One turning vector, and how many ticks it has turned:
The counts run from 0 to 366.
[129 143  97 187 120 102 146 147 147 139  77 140 141 146  85 143 157 148
 151 178 100 128  98 171 105  88 161 108 114 138 139 147 168 132 142 112
 163 138 158]	343
[139  94  77 153 110 115 161 144 128 115  99 144 117 118 142 141 141  75
 123 168 124 151  98 102 160  87 109 117  92 171 132 109 176 158 120 149
 126  88  99]	167
[136 107 116 151 108 118 120 123 109  69  83 148  84 142 125 125 154 156
 155 154 112 111 155 120 153  87 119 126  84 146 110 163 100 151 131 155
 158 112  93]	155
[100 113 123 150  99 185 138 144  83 103  59 138 133  98 137 125 153 143
  97 161 122 158 133 119 124 122  74  92 103 126 133 134 131 124  76 111
 119 123 131]	301
[ 82 132 128 160 140 142 130 134 112 142 101 134 148 130 115 136 177 133
 102 163 113 155  29 129 136 133 114  97 127 136 128 125 179 110 108 114
 139 121 162]	202
[ 92 119 130 165  56 111 150 167  98  99  57 124 117 135 125 146 174 104
 129 151 102 136 129 141 121 120 130  96 117 115 125 146 142 157 131 104
 168 141 135]	42
[138  98 118 154  99  95 120 103 117 100 110 136 103 146 129 109 152 161
 146 146  77 103 153 115 113 103  90 117  76 133 124 159 111 137 122 156
 189 105 108]	45
[108  87 107 130 134  88 112 108 150 115 100 131 115 140 124 135 162 113
 127 139  92 121  52 112 151 116  92 134  70 160 126 136 145  99  91 167
 138  95 117]	34
[114 125 132 147 136 102 131 111 125 121 133 153  83 163 143 129 184 161
 120 182  69 128  77 112 130 106 132 105  88 127 141 149 139 118 122 158
 161  85 128]	67
[102  87 143 134 127 147 112 142 111  93 103 153 107 106 114 141 132 179
 133 157  88 132 133 153 111 108  91 106  72 124 115 181 100 114  94 132
 145 124 151]	269
[112 111  68 191 155 131 155 127 119 130  64 124 156 121  87 139  98  84
 143 156 154 134 108 137 155 120 116 104 124 177 103 144 173 149 144 126
 133 124 129]	113
[109  94 120 170  98 151 144 134 100  80  62 105 117  93 137 126 123 122
 108 132 151 137 147 137 128 137  59  92 117 123  95 153 127 135  78 129
 150 147 130]	21
[110  81  96 143 152 140  91 122  86 121  76 112 147 110 124 132 122 116
 129 128 122 121  94 121 147 126  62 116  69 165 121 134 129  97  97 142
 138  90 108]	280
[ 87 155 122 169 141 133 162 131 147 123  96 137 142 132 109 141 155 127
 119 168 143 141  58 132 166  95 162  99 139 162 126 154 179 144 128 134
 148 120 139]	91
[133 132 101 164 138 168 145 108  88 143  70 118 103 144 132 108  91 150
 119 145 130 129 139 106 130  56 137  86  99 138 141 154 124 144 138 159
 148  77  95]	358
[ 83 127 135 121 141 142 114  95 111  69  63 138  79 151 121 128 159 167
 124 155 126 113 125 135 153  97 125 113  81 137 118 167 112 120 115 149
 118 112 117]	264
[119 111  66 175 169 123 146 116 118 128  70 144 121 147 113 135  91  91
 133 155 142 120 109 121 149 100 131 105 106 179 121 149 156 153 154 163
 133  97  92]	112
[111 132 110 165 140 111 171 131 154 120 116 163  95 147  91 152 150 155
 141 184  92 130  97 159 138  68 175 104 120 141 132 164 143 151 134 127
 159 111 160]	233
[ 75 147 132 158 106 107  97  99 110  95  58 109 144 152 119 106 188 152
 108 129 110 121  92 117 129 147  78 103 106 142 117 145 147 100 107 142
 159 129 124]	318
[137  99 111 177 166 136 130  91  98 168 109 124 133 114 108 108 113 164
 143 148  88 117  99 121  92  83  95 109  95 138 124 148 114 116  94 138
 176  87 132]	83
[106 115 118 194 149 120 190 143 109 167 115 123 118 118 133 120 126  98
 133 160 130 137  46 125 128 123 142  87 154 130 110 146 151 151 114 103
 181 108 161]	86
[ 69 119 121 153 123 122 120 129 124  68  62 108 119 120 115 150 137 126
 128 140 165 135 102 167 167 143 100  92 132 142  84 175 151 127 104 130
 144 147 158]	262
[ 72 105 117 164 116 118 154 156 153 121 101 154 146 108  95 158 164  76
 133 152 128 134  57 138 162 131 124 121 119 186 113 148 136 150 129 132
 149 123 136]	146
[112  64 118 159 112 129 180 170 117 104 130 157  92 104 138 155 108  88
 136 176 117 142 145 136 127 132 117  79 121 139 104 155 136 158 138 129
 167 119 147]	272
[142 105  97 209 140 126 175 130 107 127  67 116 124 119 120 126  79 124
 136 147 154 136 138 155 108 105 120  88 152 135 103 148 150 153 122 113
 167 131 139]	360
[164 121 107 185 108  84 131 153 118 131 101  98 103 157 134 166 141 125
 170 173 111 127  95 130 136  81 147  93 112 117 124 130 159 154 119 112
 168 115 146]	63
[ 95 135 125 157 147 188 141 100  78 142  76 123 120 118 124 101 111 163
  94 151 123 125 117 102 116  84 111  90  99 128 134 158 110 124 115 145
 146  87 104]	357
[110 110 127 179  96 104 150 174 114 116 131 158 127 132 118 131 202 111
 143 172  95 128  92 110 138 131 136 108 133 138 111 138 146 160 155 104
 182 128 140]	179
[130 124 142 154  99 126 136 118 129 128  92 133 116 121 127 113 131 172
 125 153  74 125 139 117 108  55 119 104  85 103 151 156 106 120 103 150
 194 101 109]	325
[112  77  88 145 158  93 115 112 144 120 126 144 113 130 103 153 131  99
 157 149 104 109  76 117 150 122  99 141  79 173 103 137 130 130 123 175
 156  89 115]	144
[125  92 110 168  88 116 161 138 141 145 120 110 149  96 128 122 110  89
 116 138 129 161 105 100 145  84  96 104 116 141 130 132 167 147  95 159
 197 112 113]	52
[113  76 127 138 107 141 171 167 123 118 122 155  81 125 139 157 106 115
 136 172  88 142 139 136 125  82 138 102  85 124 127 166 115 155 135 149
 169  99 132]	271
[115  83 115 144 116 114 178 160 140 140 129 141  94 104 137 168 142  84
 147 165  95 154  73 121 150  84 134 114  95 134 133 128 135 153  99 130
 151  88 141]	30
[ 92 149 121 148  98 117 104  93 112 102  59 119 119 154 118 101 175 165
 108 141 100 114 105 108 142  91 110 116  83 142 147 142 126 118 114 165
 147 105  92]	319
[ 92 116 140 142 108 137 120 109  93  78  64 139  74 138 135 115 182 152
 135 144 111 102 138 119 137 118  92 114  90 125 108 153  85 131 120 146
 140  98 106]	154
